One turn moves each row of this set onto another row. After a few examples, where does it send each row asked below?
Z_744: [-1.39 -0.26  5.26  2.39  0.66 -3.33 -0.14 -0.58  0.73  0.83 -0.49  0.28
  1.08 -1.01 -3.87 -1.94 -1.52]
Z_305: [-1.71 -0.77  5.10  2.43  0.87 -3.75  1.01 -0.50  0.63 -3.31 -2.40 -0.58
  0.60  0.51 -1.10 -2.15  3.06]
Z_71: [ 2.76 -0.97  2.02  0.87  2.22 -2.24  1.53 -0.61 -1.14 -3.16  0.23  0.59
  1.38 -2.33 -2.00 -4.71 -0.07]
Z_340: [ 2.19 -0.53  1.08  0.19  2.42 -2.85  1.85  0.08 -0.69 -1.75  1.42  0.29
  1.11 -2.60 -1.61 -4.88 -0.74]
Z_955: [-2.10  3.20  0.05  0.37 -0.71 -5.04 -0.38 -1.19 -0.24 -2.71 -1.41 -1.01
  0.79 -1.06  1.18 -2.77 -2.70]
Z_906: [ 0.34  0.34  2.51  0.77 -0.08 -6.10 -0.50  0.65 -3.07 -0.93 -2.56 -1.43
 -1.00 -4.28 -2.61 -1.93  0.83]
Z_616: [-2.63  0.85  0.81  0.34  0.73 -3.37  1.51  1.80 -0.75  0.09 -0.89 -2.47
 -3.46  0.94 -0.79 -3.22 -0.84]
Z_38: [-2.08 -0.11 -0.10  1.29  0.05 -1.13  2.43  0.50 -1.13  0.21 -0.79 -1.88
 -3.62 -0.19 -1.70 -2.28  0.47]
Z_569: [-1.54 -0.77  2.74  0.25 -1.84 -3.33  2.37  0.22 -1.21 -1.67  2.23 -0.52
 -1.38 -1.96  2.06 -4.08  1.29]
Z_778: [-0.72 -1.47  4.59  1.93  1.61 -2.52  1.04 -0.15 -0.07 -3.19 -2.55 -0.46
  1.67  0.13 -0.73 -1.99  3.09]
Z_845: [-0.52  0.24  0.41  1.00 -1.25 -4.56 -0.53  0.33 -4.37 -1.36 -3.75 -1.00
 -0.68 -3.06 -1.61 -4.27  0.94]
Z_475: [-1.67  1.02  4.25  3.59  1.65 -4.89 -1.53 -0.40  0.25 -0.44  1.04  0.32
 -0.13 -1.02 -3.61 -1.93 -1.19]
Z_486: [-2.03  2.88  2.09 -0.30 -1.72 -3.46 -1.46 -2.49 -0.42 -2.64 -1.79 -1.09
  2.00 -1.01  0.27 -4.25 -1.87]
Z_542: [-1.37  0.72  3.57  3.65 -0.38 -2.82 -0.50 -1.79  1.74 -0.34  0.88  0.27
 -0.24 -0.44 -4.04 -3.47 -0.51]
Z_703: [-0.84 -1.55 -1.22 -0.40  3.26 -4.24 -0.89 -2.75 -0.34 -1.37 -0.31 -1.92
  0.68  0.52 -0.82 -2.67  1.49]
Z_712: [-2.79  0.46  0.67  2.01  0.17 -1.95  0.76  2.66 -1.89  0.79 -0.60 -3.02
 -1.62  0.12 -2.47 -3.67  1.02]
Z_774: [-2.85  1.64  0.42 -0.14 -1.27 -3.70 -1.74 -2.35 -0.59 -1.94 -1.78  0.89
  0.02 -0.47  1.61 -3.31 -2.07]
Z_131: [ 2.62 -0.47  1.43 -0.40  2.48 -2.32  0.92 -0.29 -1.68 -2.45  0.82  0.25
  1.07 -3.26 -1.97 -3.70 -0.78]
Z_614: [-2.03  0.95  3.11  3.27 -0.06 -2.70 -0.37 -0.33  0.78  1.05  0.79 -0.29
  1.71  0.64 -3.13 -1.83 -1.54]
Z_653: [-1.81 -0.73  4.24  1.80  1.67 -4.08  0.44 -0.40 -0.26 -2.75 -3.02 -0.52
  1.48  0.59  0.43 -1.93  3.43]
Z_851: [-0.47  0.36  2.22  0.04 -0.13 -3.28 -0.85 -0.57 -4.53 -1.14 -3.17 -1.63
 -0.16 -4.32 -1.62 -1.70  1.21]
Z_337: [ 0.69  1.07  1.40  2.45  0.41 -3.98 -1.20  0.00 -3.54 -2.11 -2.67 -0.96
 -0.76 -4.17 -2.24 -2.96  2.13]
Z_810: [-2.39  0.86  0.16  0.72 -0.52 -2.48  2.42  0.74 -0.51  0.49 -0.11 -4.56
 -1.95 -0.08 -0.96 -3.59  0.16]
Z_837: [-1.12  1.89  0.90  1.09 -2.10 -4.65 -0.92 -2.48 -1.41 -1.28 -2.04  0.95
  2.15 -0.73 -0.12 -3.03 -2.49]
Z_692: [-1.66 -0.78  3.90  0.34 -1.49 -3.99  1.86  0.59 -0.62 -1.44  1.89 -0.11
  0.30 -1.91  2.36 -4.66  1.30]
Z_755: [-2.18 -1.65  2.52  0.00 -1.64 -3.40  1.31 -0.55 -1.09 -1.77  2.23 -1.30
 -0.01 -1.65  2.42 -4.75  1.71]
Z_984: [-1.60 -1.12 -0.36 -1.34  2.15 -3.81 -1.61 -3.40  0.19 -2.14 -0.36 -2.32
  0.88  0.96 -0.67 -2.53  0.79]
Z_234: [-1.20 -2.15 -0.82 -0.53  1.57 -3.40 -0.80 -3.40 -0.21 -1.44  0.50 -1.74
  0.53  0.99  0.11 -2.57  1.40]

Z_692 -> Z_340
Z_71 -> Z_234
Now find these:
Z_337 -> Z_774
Z_475 -> Z_616
Z_851 -> Z_486
Z_305 -> Z_569
Z_712 -> Z_845

One turn moves each row of this set onto another row. After a few examples, where does it send each row asked below?
Z_677: [-1.13 -1.59  0.16 -1.00  3.43 -0.63 -2.06 -0.41  0.25  2.52  2.31 -0.53
  1.23  1.38  2.51  0.43 -0.69  0.70]
Z_259: [-1.46  0.76 -1.37 -2.91  0.81  0.85  3.46  0.94 -1.27 -0.29  0.08  0.25
  1.29 -1.01  0.62 -1.49  1.85 -2.32]
Z_109: [-0.91 -2.04  2.13  1.29  0.54  0.13 -0.47  1.17 -0.74 -2.01  2.44  0.24
 -0.23  2.07  0.51  1.26 -1.27  1.13]
Z_521: [-1.51 -3.55  0.64 -0.10  1.18  0.95  0.49  0.22 -0.68 -0.37  0.05 -0.33
  2.28 -0.99 -1.19 -1.17 -2.81 -1.10]
Z_718: [-0.99  2.94 -0.49 -3.60  1.08 -1.63 -0.40 -1.11 -0.13  2.82 -0.95  1.34
  0.09  1.00  2.08  1.34  0.63 -1.32]
Z_452: [-0.24 -0.52  1.66  0.20  0.33 -0.37 -2.94  2.04  0.27  2.22  1.39 -0.08
 -1.19 -0.16  0.21 -0.80  1.75  3.07]
Z_694: [ 2.69  1.05  0.06  1.29 -1.65  0.03 -2.18 -0.82  0.75  1.50 -0.10 -1.12
 -0.07  1.36 -1.49 -1.99 -2.19 -0.30]
Z_535: [ 1.09 -1.40  1.98 -1.63  0.27  2.18  1.61 -0.19  0.76  1.80  0.66 -0.42
 -2.03 -1.95 -2.79  0.68 -0.39  0.38]
Z_888: [-0.99  1.33  0.95 -3.37 -0.69 -1.65 -1.26 -0.91 -0.49  1.03 -0.44  1.07
  1.98  2.93 -1.51 -1.28 -1.53 -2.03]
Z_811: [-1.23 -2.60  0.42  0.95  0.56  0.10 -2.24  2.55 -0.11  2.28  0.83 -0.06
  0.69 -0.73 -0.58 -1.32 -0.40  2.48]
Z_144: [-1.38  1.01  2.30  0.70  0.27 -0.53  0.86  1.51 -1.37  4.22 -0.06 -0.02
  0.09 -2.95  0.00  0.43 -0.83 -0.07]
Z_5: [-0.64 -0.55  1.97  0.16  2.13  0.51  3.29 -0.04  0.35  1.00  2.41 -0.83
  0.42 -1.67  0.91  0.33  0.24  2.32]
Z_266: [ 1.52 -0.04  0.71 -1.74  2.35  1.08 -2.56 -0.10  1.65 -1.43  0.99 -0.47
 -0.18  1.80 -2.28  1.33 -1.97 -1.73]
Z_32: [ 1.02  1.79 -1.33 -0.27  0.53 -0.38 -2.15  0.82  1.64 -3.13 -1.59  0.11
  0.26  2.26  0.60  1.54 -0.06 -0.76]
Z_917: [-0.01 -0.66  1.04 -2.83  2.78  1.61  0.16 -0.15  1.14 -1.95  2.37 -0.59
  0.13  0.98 -2.04  2.12 -0.43 -1.06]
Z_112: [-1.01  0.96  1.72 -2.53  2.98 -1.01 -2.53 -0.12 -0.30  2.91  2.19  0.15
  0.27  1.28  1.77  0.95  0.94  1.10]
Z_249: [-1.63  1.27  3.61 -3.98  0.14 -1.24 -1.09  0.37 -0.46  1.70  0.37  0.43
  1.14  1.49 -2.09 -1.48  0.34 -0.53]
Z_797: [ 2.23 -1.11 -2.42  1.62  0.53 -0.53  1.33 -0.48 -0.12 -0.55 -0.20 -0.97
  2.15 -0.23  2.79 -0.85  0.99 -0.73]
Z_649: [ 0.36  1.10 -1.92 -1.96  1.53 -1.10  0.63 -1.54  0.19  2.31 -0.74 -0.12
  0.66  0.99  4.17  1.05  0.79 -1.31]
Z_588: [ 1.40 -0.90  1.06 -1.88 -0.10  1.58 -1.16  0.05  0.87  2.07  0.16  0.34
 -2.26 -0.49 -3.87 -0.38 -1.50 -1.50]
Z_18: [-0.38  0.44 -0.80  0.34  0.42 -0.88 -0.78  0.84 -1.80 -1.24  3.01  0.23
  0.74  2.36  3.03  0.51  2.28 -0.92]
Z_437: [-1.19  2.25  3.75 -2.81 -0.74 -0.95 -0.25  1.02  0.42  1.53  0.01 -0.39
 -0.55  0.22 -1.22 -1.99  2.83  0.76]
Z_687: [ 0.14  1.53 -0.67 -2.64 -1.70 -0.14  0.60 -0.42  0.14  3.29 -2.25  1.67
 -2.08 -0.83 -1.24 -0.07  0.06 -1.63]
Z_592: [ 1.66  0.76 -0.89 -1.43 -1.15  0.51  2.43 -0.54  0.21  2.96 -2.47  0.10
 -1.53 -1.91  0.82  0.33  1.07 -0.56]
Z_343: [-0.64  3.42  2.28 -1.10 -0.97 -1.17 -0.05  0.19  1.87  0.09 -0.23 -1.18
 -1.25  0.79  1.07 -1.15  3.28  0.84]
Z_582: [-2.19  0.35  0.23 -2.27  2.48  0.42  3.73 -0.44 -0.05 -0.23  2.81 -0.06
  0.52 -0.09  1.43  0.03  1.24 -0.55]
Z_747: [ 0.50  1.02 -0.75  1.24 -1.75 -0.63 -2.00  2.41  0.99 -0.72 -1.81  0.41
 -1.05  0.36  0.56 -0.45  1.73  1.92]
Z_92: [ 0.59  2.45 -0.63  0.49 -0.34 -0.76 -0.12  2.20 -2.69  2.26  0.14 -0.14
  1.26 -1.23  2.45 -0.16  2.57 -0.90]
Z_860: [-0.57  0.02 -2.17  0.56 -1.54 -0.10 -0.56  3.50 -0.09 -0.65 -2.29  0.70
  1.07 -0.80 -0.55 -1.11  1.25  0.82]
Z_962: [ 0.54  3.46  1.84  0.41  0.30 -0.66 -0.94 -1.04  2.49 -0.71  0.66 -2.30
 -0.87  1.68  1.77 -0.12  0.79  0.91]
Z_132: [ 2.20  1.89  1.58  1.49  0.31  0.27 -2.20 -1.12  2.01  0.38  1.11 -2.60
 -0.43  1.53  0.02 -0.63 -1.56  0.90]
Z_668: [-1.16 -1.11 -0.07 -1.51  0.13  1.45  1.94  1.81 -1.56  0.46 -1.48 -0.01
  1.90 -2.45 -1.42 -2.16 -0.63 -1.68]
Z_801: [-0.11 -3.15 -1.39  0.75  1.42 -0.32  0.27 -1.42 -0.02 -1.58  0.97 -0.58
  2.47  1.06  1.43 -0.53 -1.47 -1.72]
Z_329: [ 3.13  0.48 -0.14 -0.65 -0.15  0.47  1.62  2.48 -0.12 -0.49 -2.46 -0.09
  0.01  0.15 -0.20 -0.68  0.47 -3.70]
Z_983: [ 0.29 -0.19 -0.37 -1.77  1.69 -0.53  1.59 -0.41  0.99  0.08  0.88  0.34
 -0.86  1.71  0.65 -0.05  0.26 -5.46]
Z_594: [ 2.22 -0.64  0.09  1.90  0.53  0.17  2.68  0.63 -0.14  1.09 -0.09 -1.12
  1.06 -2.33  1.69 -0.56  1.03  1.91]
Z_155: [-2.45 -0.77  2.13 -0.75  1.88 -0.83  1.33 -0.75  0.68  2.62  2.21  0.37
 -1.22 -0.08 -0.16  0.98 -1.94 -2.45]
Z_787: [-0.38  1.40 -2.26 -1.83  0.95 -0.06 -0.09  1.40  0.54 -3.47 -0.63  0.33
  1.77  1.43 -0.05  1.29  1.24 -1.70]
Z_675: [ 1.03  1.31 -1.05 -0.90 -2.23 -1.10 -1.69 -0.98 -0.15  1.20 -1.06  0.51
  0.94  2.48 -1.62 -2.01 -2.09 -1.82]
Z_509: [ 1.67 -1.25  2.65  1.20 -0.46  1.16  0.68  3.07 -0.57 -0.97 -1.69 -0.14
 -0.12 -0.40 -1.26  0.29 -1.91  0.33]

Z_962 -> Z_343
Z_801 -> Z_797
Now find these:
Z_917 -> Z_787
Z_92 -> Z_144
Z_588 -> Z_266

One turn moves each row of this set onto another row. After a few examples, where does it send each row asked below?
Z_460: [ 4.12  0.89 -0.70  4.10  2.76  2.07 -1.10  1.21 -1.63  0.75  2.48  1.21]
Z_382: [ 2.29 -3.71 -0.76  2.73  1.74 -1.24 -4.61  1.44 -0.31  0.17  1.31  1.65]
Z_170: [ 1.20 -1.30  3.94  2.73  3.91  2.55 -1.29  1.10 -1.80  0.02  0.65  0.84]
Z_313: [ 0.50  0.21  0.01  1.27  1.00 -0.69  0.03  1.77 -0.99 -2.15 -1.66  0.85]
Z_202: [ 1.40  0.82  2.10  3.56  3.91  1.82 -1.97 -0.78 -1.68  2.35 -0.11  2.90]
Z_996: [ 2.29 -0.91 -0.84  2.18  2.40 -0.27 -3.87  2.42 -2.16 -0.72  3.05  5.01]
Z_384: [-2.32 -0.05  0.02  1.44  1.23  1.70 -2.66  2.50  1.19  0.36  2.75  0.80]
Z_245: [ 2.19 -4.27  0.08  2.24  1.41 -1.24 -4.40  1.71 -0.61  0.49  1.79  1.85]
Z_316: [-1.92  0.02  0.40  1.38  1.62  1.50 -2.20  2.33  1.10  1.14  3.63  0.31]
Z_638: [ 4.24  1.54  0.01  3.57  1.87  2.09 -1.47  2.28 -2.67 -0.79  2.24  0.84]
Z_306: [-1.00 -1.08 -0.72 -0.37  2.64 -0.64 -3.58 -0.50  0.47 -1.33 -1.09  0.65]
Z_565: [ 3.85  1.12 -1.48  1.68  3.53  2.31 -3.87 -0.35  0.07 -1.34  1.64  0.60]
Z_798: [ 0.29 -2.30  0.03  1.60  1.12  0.97 -0.30 -1.58 -2.48  0.33  0.97 -1.45]
Z_885: [ 0.35 -0.72  0.33 -0.34  3.31  1.57 -1.57  0.77 -5.18 -0.16  3.24 -0.06]
Z_151: [ 5.04  0.62 -0.67  1.47  3.36  1.86 -3.47 -0.02 -0.03 -1.20  1.98  1.01]
Z_442: [-1.50 -1.50 -0.49 -0.83  3.20  0.10 -2.39  0.62  1.04 -1.31 -0.61  1.78]
Z_418: [-0.75  0.90 -2.18  1.87  0.43  0.06 -3.58 -0.53  0.32  1.19  2.95  2.45]
Z_815: [-0.10 -1.26  0.65  0.11  3.40  0.01 -1.07 -0.65 -5.09  0.16  2.33  0.87]
Z_375: [ 3.45  1.70 -0.88  1.09  3.33  1.76 -3.67 -0.64 -0.44 -1.89  3.28  1.15]
Z_361: [ 2.08 -3.20 -0.58  2.47  0.97 -1.51 -4.85  1.58 -0.84  1.21  0.71  2.47]
Z_147: [ 1.29  0.13  1.25  4.51  3.39  1.43 -1.36  0.26 -1.95  1.76 -0.30  3.63]
Z_883: [ 0.85 -1.06  3.45  2.10  4.89  2.10 -2.29  1.43 -3.08 -0.24  0.20  1.08]
Z_741: [ 0.60 -1.09 -0.18 -0.28  3.01  0.72 -0.98 -0.23 -5.25 -0.11  2.57  1.20]
Z_14: [-1.58 -0.48 -0.37  0.39  2.32  2.17 -2.05  1.56  1.40  0.89  3.53  0.26]
Z_518: [ 2.32 -3.78 -0.35  2.13  0.51 -0.35 -4.61  2.18 -0.68  0.57  2.64  2.30]
Z_321: [ 0.71 -0.55  0.06 -0.58  3.07  1.01 -0.74  0.10 -5.13 -0.32  2.61  0.98]
Z_581: [ 3.42  1.39 -1.58  1.75  3.78  2.46 -4.07 -0.72 -0.09 -1.21  2.15  1.02]
Z_398: [-0.23  0.48 -2.26  1.60 -0.41 -0.10 -3.96  0.72 -0.23  1.98  2.36  1.32]
Z_633: [-0.18 -0.38 -0.69  1.33  1.31 -0.77 -0.18  1.41 -1.39 -2.52 -1.09  0.34]
Z_925: [ 0.88  0.35  1.80  4.02  3.58  1.94 -2.45 -0.66 -1.91  2.04 -0.04  3.76]
Z_977: [ 0.92  0.15  1.49  3.85  3.07  1.70 -2.28 -0.37 -2.65  1.89  0.25  4.12]
Z_998: [ 2.41 -0.42  0.72  1.58  2.66 -0.78 -4.42  1.72 -1.02 -1.46  3.07  4.48]
Z_473: [ 0.31 -0.18  0.68  1.65  0.96 -0.60 -0.12  2.04 -0.78 -1.52 -1.59  0.75]
Z_401: [ 0.68 -1.27  0.56  2.03  0.52 -0.73 -0.45  1.06 -0.91 -1.87 -1.82  0.68]
Z_784: [ 0.46 -2.84 -0.23  0.52  2.44  1.09 -0.59 -0.68 -2.08  1.11  0.87 -1.74]
Z_164: [-1.61 -0.46  0.46  0.81  1.86  0.91 -2.45  2.08  1.14  1.11  3.63 -0.12]

Z_638 -> Z_170
Z_798 -> Z_442
Z_633 -> Z_384
Now find these:
Z_581 -> Z_977
Z_313 -> Z_316
Z_147 -> Z_885

